Named turns come first, each shown by rows before and after it. Which turns, in which order, take the first row of each pair that follows to the second? Write the first one first, as in the answered first pair.
turn J797:
[-1.84 -0.91  2.95 -4.32 -0.72  0.94 -3.35  1.41  0.75 -0.90] => [-1.03 -2.66  1.84 -3.91  1.11  0.63 -3.90 -0.32  1.37  1.64]
[ 0.57  0.77  2.40 -2.28  0.94 -1.57 -2.67  1.65  0.42  1.55] => [ 0.49  1.07  2.50 -2.42  0.49 -1.10 -2.68  1.96  0.49  1.00]
[ 1.36  0.81 -2.03  0.40  0.06  4.41  0.71 -5.35  3.04  0.74] => [ 2.31  0.20 -2.67  2.99  3.42 -1.07  1.39 -4.32  0.02  3.08]
[-0.14 -0.66  0.12 -1.75 -1.73  5.55 -0.50 -3.21  3.65  0.46] => [ 1.40 -2.74 -1.12  0.88  3.17  0.42 -0.45 -3.83  1.19  4.51]
turn J668:
[-0.85  1.32  1.43 -1.97 -1.09  1.90 -1.36  0.56  1.02 -0.27] => [-0.07  1.73  0.34  0.01 -0.71  3.33  0.23 -1.18  1.48 -0.30]
[ 0.55 -0.25 -2.89  2.02  0.40 -0.02  1.21  1.48 -1.14  2.35] => [-0.10 -0.55 -1.63 -0.18  0.34 -1.44 -0.17  3.11 -1.34  2.25]
[ 0.21 -0.52 -1.83  0.34  0.72  1.09 -0.05  0.63  0.87 -0.42] => [ 0.35 -0.60 -1.38 -0.30  1.03  0.24 -0.88  1.07  0.62  0.18]
[ 0.28 -6.85 -0.08 -2.02 -0.07  0.60 -1.24 -2.60  2.83  3.57] => [-0.81 -7.00  1.01 -2.75 -1.83  0.79 -1.43 -0.93  2.95  2.10]
turn J413:
[ 1.71  0.97  0.33  5.16 -1.11  0.01  4.66  1.59 -1.14 -2.53] => [ 3.30  2.49 -0.71  4.15  2.56 -3.08  2.73  0.25 -2.48  0.71]
[-0.82  2.57  2.09 -3.96 -3.69  0.56 -1.74  1.06 -1.02 -3.00] => [-0.76  2.80  1.98 -2.44 -3.15 -0.85 -1.16  2.01 -2.27 -3.27]
[ 2.08 -0.37 -1.97  2.47  3.46 -2.45 -0.46 -2.21 -1.94  0.45] => [ 2.04 -1.08 -1.87  0.08  2.95  0.18 -2.14 -3.90  0.31  1.45]
[-1.78 -3.82  2.65 -3.33 -0.05 -3.47 -2.40  3.58 -1.06  0.41] => [-1.82 -4.27  2.68 -4.16  0.13 -2.89 -2.92  2.74 -0.38  0.97]
Now pairs of rows:
(two turns a pair)
[-0.81 -1.23  0.85 -1.88 -2.20  2.03 -0.60  0.61  1.80 -0.90] => [ 0.22 -0.82 -0.65  2.29 -1.29  2.30  2.34 -0.43  1.32 -1.20] | J668 J413
[ 1.06 -1.89 -1.44  1.13 -1.07  3.60  1.50 -2.61  0.57 -0.67] => [ 0.08 -2.43  1.29 -3.89 -0.78 -0.39 -2.56  0.93 -1.13  0.27] | J668 J668
[-1.16  4.34 -0.65 -2.28  1.03  2.66 -1.63 -3.31  1.36  0.44] => [-0.91  0.65 -1.70 -0.05  2.14  2.89 -0.43 -4.73  2.30  1.81] | J413 J797
[-0.13  0.41 -0.64 -4.13  1.74  0.13 -3.49  1.28 -0.83  0.89] => [-1.67  0.86 -0.06 -0.48 -1.40  0.88  0.16  3.77 -1.37 -3.76] | J668 J413
[ 1.30  4.44 -0.66 -2.38 -0.46  2.17 -2.08 -2.76 -0.15 -0.09] => [-0.27  3.70 -0.42  0.41 -2.82  2.29  1.11  0.07 -0.99 -3.88] | J413 J413
[ 0.31 -1.78 -0.88  0.49  2.92 -3.49 -1.47 -0.36 -1.27  4.08] => [-1.40 -4.05  0.01 -1.07 -1.84  2.81 -1.09 -1.52  2.94  1.57] | J413 J413
[ 1.40 -2.74 -0.21  0.38  1.44  0.52 -0.44 -3.29  1.54  1.79] => [ 0.79 -3.65  0.01  2.42  1.50 -1.41  0.78 -1.03  0.38  1.09] | J413 J797
[-2.57  1.59  3.47 -2.32 -3.96 -0.61 -0.53  6.30 -3.02 -3.64] => [-3.04 -0.80  3.31 -0.30 -5.59  2.96  1.95  4.53 -0.90 -4.13] | J797 J413
[ 0.30  2.85  0.41  0.46  2.67 -3.05  0.46  0.39 -2.90 -1.76] => [ 0.06  1.78  0.54 -2.80  0.24  3.02 -0.35 -2.67  1.76 -2.20] | J797 J797
[ 0.99  2.80 -0.77  3.76 -0.08 -1.64  2.25  0.65 -2.27 -2.78] => [ 0.83  2.95  0.99 -1.27  0.43 -3.81 -1.88  2.18 -2.68 -1.29] | J413 J668
[-0.28  0.27  1.41 -0.19 -1.61 -0.05  0.52  1.42 -1.20 -0.77] => [-0.55  0.74  1.24 -1.28 -1.69  0.89  0.07  0.60 -0.61 -0.48] | J413 J797
[ 0.10  1.69 -0.21  2.38 -0.79 -0.59  0.72  0.63 -1.84 -1.43] => [ 0.28  3.35 -0.10  0.63 -1.24 -0.05 -0.33  0.38 -1.38 -1.63] | J413 J797
[-1.76 -3.07  0.18  0.40 -0.81  0.42  1.85 -1.32  1.76 -0.87] => [-1.00 -3.51 -0.73  1.02  0.35  0.19  1.62 -1.93  1.55  0.31] | J668 J413
[ 0.60 -2.62 -0.97 -0.76 -1.34  2.86  0.61 -1.95  0.95  0.51] => [ 0.67 -2.07 -0.96  2.32 -0.82 -0.45  2.56  0.87 -1.83 -0.95] | J413 J413
[-1.09 -1.89  1.36  1.26 -1.57 -0.58  1.44  2.57 -0.93 -0.63] => [ 0.81 -0.92 -0.65  2.79  1.25 -0.56  1.62 -0.35 -1.12  1.76] | J668 J413
[ 0.78 -0.20  1.47 -1.89 -2.63  1.06  0.28  2.54 -2.31 -1.13] => [ 3.57  0.34 -1.03  0.10  1.34  0.42  0.26 -1.25 -2.40  2.71] | J668 J668
[-0.11  0.69  0.14 -2.48 -2.13  1.46  2.45  3.86  1.35 -0.97] => [ 1.14  1.49 -1.82  1.26 -0.18  0.82  4.52  2.22  0.12 -0.04] | J413 J668
[-0.57 -1.05  0.62 -0.08  0.73  4.29 -1.15 -5.22  2.68  1.76] => [ 0.46 -1.21 -0.47  1.62  3.30  1.58 -0.86 -5.28  1.23  3.48] | J413 J668
[-0.18 -0.46  0.25  0.89  0.09  1.04  1.02 -0.98  1.43 -0.71] => [ 0.14 -0.72  0.60 -0.31  1.58 -1.54 -0.57 -0.50  0.71  0.55] | J797 J668
[-1.69 -2.66  1.78 -4.41 -0.26 -1.71 -3.01  1.44  0.85  1.13] => [-2.82 -3.17  2.30 -2.68 -2.17 -1.52 -0.83  3.22  0.34 -1.35] | J413 J413
[-0.62  1.89  1.81 -2.86 -1.02  4.84 -0.51 -3.38  3.13  0.59] => [-1.44 -1.17  3.75 -4.97  0.29 -0.91 -3.30  0.69  0.79  1.87] | J797 J668
[-0.92 -3.23 -0.86 -0.96 -2.12  6.00 -0.33 -4.87  5.70  1.25] => [-2.35 -4.60  0.08 -0.38 -3.77  5.59  0.67 -2.97  5.34 -0.36] | J668 J413
[ 0.44 -2.73  0.19  2.17 -1.58  2.34  1.70 -0.21  1.32 -1.99] => [ 0.94 -2.61  1.10 -1.60  1.20 -1.82 -2.27  1.36 -0.37  1.19] | J668 J668
[-0.11  1.17 -0.21 -0.44 -1.36  2.97  0.68 -0.18  0.33 -0.67] => [ 0.29 -0.28  0.07 -2.23  1.08  0.50 -1.49 -0.17 -0.01  1.94] | J797 J668
[ 0.96 -1.78 -2.70  7.68  2.24  0.69  4.67  0.43  1.43 -0.64] => [ 2.16 -0.20 -2.48  4.95  6.18 -4.31  1.10  1.07 -1.13  2.87] | J797 J668
[-1.39  0.22  1.44  1.37  1.03  1.75  3.12  0.67  0.84 -0.58] => [-1.02 -0.03  0.91  2.15  1.94  0.85  3.19  0.71  0.38  0.23] | J797 J413
[-0.47 -2.16 -0.78  4.21  0.26  1.49  3.61 -0.48  1.67  0.70] => [-1.00 -0.77  0.09  4.20 -0.86  0.51  4.28  1.43  0.52 -1.00] | J797 J797
[-0.74  3.43  1.56 -2.52  0.60 -3.27 -1.88  2.39 -0.80 -0.04] => [-1.73  3.19  1.36 -1.20 -3.03  2.16  0.36  1.03  1.81 -2.81] | J413 J668
[ 1.43  1.53 -1.48  4.21 -0.97  2.05  3.22 -3.03  1.62 -1.67] => [ 2.42  0.64 -0.32 -0.32  3.45 -4.34 -1.94 -1.48 -0.69  3.14] | J797 J668
[ 0.44 -1.72 -1.74  1.72 -1.44  2.85  1.23 -0.57 -1.40 -3.51] => [ 1.77  0.34 -2.30  2.05  1.79 -1.15  0.25  0.24 -4.10 -2.09] | J668 J797
[-1.13 -0.62  0.03 -1.29 -1.72  1.58 -0.80 -0.32  0.79 -0.54] => [-0.69 -0.58 -0.83  1.07 -1.50  1.59  1.05 -0.79  0.53 -0.84] | J668 J413
[ 0.97 -0.65 -0.97 -2.07 -0.89  3.82  0.78 -3.30  2.89 -0.14] => [ 0.38 -1.01  0.87 -5.30 -0.68  1.42 -2.19 -0.77  1.87  0.24] | J668 J668
[ 0.51  4.11  0.14  0.79 -0.59 -0.08  0.80  0.37 -1.05 -0.97] => [ 0.14  3.59 -0.05  0.92 -1.49  1.67  0.97 -0.33  0.03 -1.18] | J797 J413
[ 0.26 -2.94  0.15 -0.55 -0.14  2.16 -0.63 -0.70  2.32  0.16] => [-0.19 -2.48  0.22  2.18  0.16 -0.73  1.40  1.78 -0.24 -1.46] | J413 J413
[ 0.69  3.86 -1.04  4.00  0.50 -1.33  3.32  0.75 -2.82 -1.91] => [-0.11  6.02  0.67  0.01 -1.87  0.09  1.05  1.91 -2.01 -3.68] | J668 J797
[-1.45  0.73  1.14 -0.18 -4.68  2.81  1.54 -0.53  0.81 -3.59] => [ 1.11 -2.56 -0.39 -2.34  0.97  0.70 -1.98 -4.08  1.73  3.33] | J797 J668
[ 0.48 -2.15 -0.17 -0.57 -0.89  1.50  1.16 -1.43  1.61 -0.55] => [ 0.67 -1.40 -0.43  1.24  0.44 -2.26  1.48  0.94 -0.91 -0.45] | J797 J797
[ 0.09 -0.66 -2.91  4.56  1.88 -5.26  0.57 -0.49 -0.25  0.07] => [-2.24 -0.80 -0.71  3.51 -2.47 -4.32  1.22  2.82 -0.01 -3.75] | J668 J668
[ 0.62 -3.40 -1.14  1.21 -2.73  3.82  1.63  0.78  1.77 -0.79] => [ 2.27 -2.43 -2.29  3.33  1.49 -1.13  1.62  0.74 -1.33  2.18] | J413 J668
[-0.56 -2.70 -1.02 -0.75 -1.16  4.63  0.60 -3.44  3.75  1.24] => [ 0.49 -2.15 -0.96  0.23  3.68 -4.02 -0.94 -0.29 -1.77  4.06] | J668 J797
[ 0.01 -1.25 -1.89  0.93  2.83  0.74  1.48 -0.94 -0.08  5.02] => [-2.51 -2.42  0.94 -3.58  0.05  0.41 -1.01  2.51  0.46  3.03] | J668 J413
[-0.58 -1.86 -0.87 -0.38  1.40  1.14 -1.11 -2.53 -0.39  2.73] => [-2.34 -1.98  0.51 -0.64 -1.74  2.72  0.04 -0.31  0.15 -0.52] | J668 J668
[ 1.54 -3.47 -0.75  5.42  2.12 -2.80  3.43  0.43 -1.62  0.59] => [ 1.87  0.90 -0.34  3.31  3.27 -5.11  1.55  1.95 -3.81  0.45] | J797 J413
[ 2.21  7.65  1.34  2.39 -1.69  0.81 -1.10 -1.34 -2.40 -0.85] => [ 3.29  4.72  0.19  1.64  0.25  2.70 -2.04 -5.31  0.30  2.33] | J797 J797
[ 1.41  4.33 -1.16  2.08  1.52 -2.96  2.49  0.86 -1.42 -1.90] => [ 2.10  4.31 -1.04 -2.19  3.00 -2.90 -1.29 -0.71 -0.52  1.30] | J668 J413
[ 2.68  3.47 -2.57  2.30  3.74 -2.25 -0.31 -2.45 -2.10  2.57] => [ 2.84  3.29 -1.95  1.30  3.56 -3.07 -0.77 -1.99 -2.39  2.98] | J413 J797
[ 1.15 -4.88 -0.85 -0.91  2.32 -3.58 -3.90 -2.16 -1.56  2.28] => [ 0.48 -1.85  0.04 -2.99  1.58 -4.60 -5.54 -0.67 -2.67  1.13] | J797 J413
[-0.88 -1.50  2.59  2.26 -1.06 -0.59  1.14  2.91 -0.05 -2.61] => [-0.07 -0.60  2.00  3.15  0.16 -1.69  1.35  2.73 -1.00 -1.96] | J413 J668
[ 1.13 -1.22 -0.04 -0.61  0.82 -3.14 -1.55  2.47 -1.07 -0.72] => [ 0.39 -0.92  0.20 -2.70 -1.67  1.14 -1.63  0.61  1.96 -1.73] | J797 J797
[ 1.42  0.70  0.67 -4.71 -1.80  0.47 -2.31  1.35 -0.60  0.78] => [ 3.09  1.47 -2.09 -0.05 -0.57  3.05  0.85 -2.64  0.45  1.39] | J668 J668
[ 0.31  2.94  0.84 -4.36 -2.21  2.14 -1.80  0.46 -0.15 -1.86] => [ 2.61  0.96 -2.35 -0.38  1.56  2.88  0.04 -3.99  0.80  1.67] | J668 J797
[-1.45 -2.27 -1.56  4.37 -1.09  0.57  3.96  1.58 -0.70 -1.97] => [-0.59 -1.63 -0.89  1.43  1.49 -4.52  0.60  3.55 -3.17  0.71] | J413 J668
[ 0.14  0.83 -1.42  0.03 -2.55  2.41  0.46 -1.31 -0.12 -1.29] => [ 0.60  1.79 -1.52  1.52 -0.63 -0.72  1.19 -0.24 -2.39 -0.67] | J413 J413
[-0.08  1.84  2.20  0.87  0.48 -0.70 -0.80  1.13 -3.04  0.38] => [-0.18  0.71  1.64 -0.95 -0.30  3.20 -1.42 -1.49  0.08  1.19] | J797 J797
[ 1.07  1.06 -2.32  3.41  1.05 -0.81  0.24 -1.78 -0.15  2.48] => [ 0.91  1.98 -2.16  3.52  0.91 -2.34  0.10 -0.41 -1.40  1.70] | J413 J797
[ 0.24  1.43  0.53 -3.17 -0.75  1.03 -2.25 -1.27  0.58  0.42] => [-1.03  0.94  1.16 -0.35 -2.40  0.63  0.56  1.15 -0.63 -2.51] | J413 J413
[ 0.32  1.95  2.04 -0.85  3.52 -4.57 -5.14  3.95 -3.52  1.76] => [ 0.60  2.65 -1.40  7.82  0.71  3.85  3.45 -0.54 -0.75 -2.46] | J668 J668
[ 1.11  4.91 -0.07 -2.26  2.41 -5.19 -3.12  1.35 -3.66  1.87] => [ 1.32  3.89  0.13 -4.97  2.17 -2.86 -5.09 -0.97 -1.31  3.17] | J413 J797
[ 2.80  2.73 -1.34 -6.71  1.21  2.18 -3.14 -2.43  1.70  1.24] => [-0.23  0.88  1.71 -7.09 -2.49 -0.44 -2.63  3.78  0.21 -3.06] | J797 J668
[-0.88  3.08  0.34  0.04  0.80 -5.53  0.57  1.05 -3.60 -3.47] => [ 0.50  4.21 -0.66  0.34  2.47 -4.95  0.10 -1.16 -3.41 -1.65] | J668 J413
[-0.54 -2.65 -0.60  0.66  0.83 -2.13 -2.07 -0.39 -1.73  0.82] => [-0.65 -0.79  0.05 -0.91  0.44 -2.25 -2.99  0.49 -2.04  0.23] | J797 J413
[ 0.04  0.82  2.05  0.73 -1.88  2.44  0.45 -2.80 -0.62 -0.17] => [-0.04  0.49  3.14 -1.75 -0.92 -0.07 -2.05 -1.78 -1.63  1.32] | J668 J668
[ 2.98  0.09 -1.37  0.41  0.92  3.40  1.35 -4.46  2.48  1.60] => [ 2.52  0.64  1.46 -3.14  2.49 -4.06 -2.20  0.97 -1.67  2.36] | J668 J797
[-0.22  0.66  0.27 -1.33 -2.11  1.14  0.20  0.68 -0.65 -1.07] => [ 1.18  0.96 -0.83 -0.84  0.69 -0.60 -0.56 -1.14 -1.32  1.24] | J668 J668
[-1.96 -4.82  1.97 -2.96 -2.50  0.46 -1.08 -0.19  1.87  0.26] => [-1.76 -3.87  1.58  0.66 -1.48 -4.02  0.98  2.68 -1.51 -1.28] | J413 J413
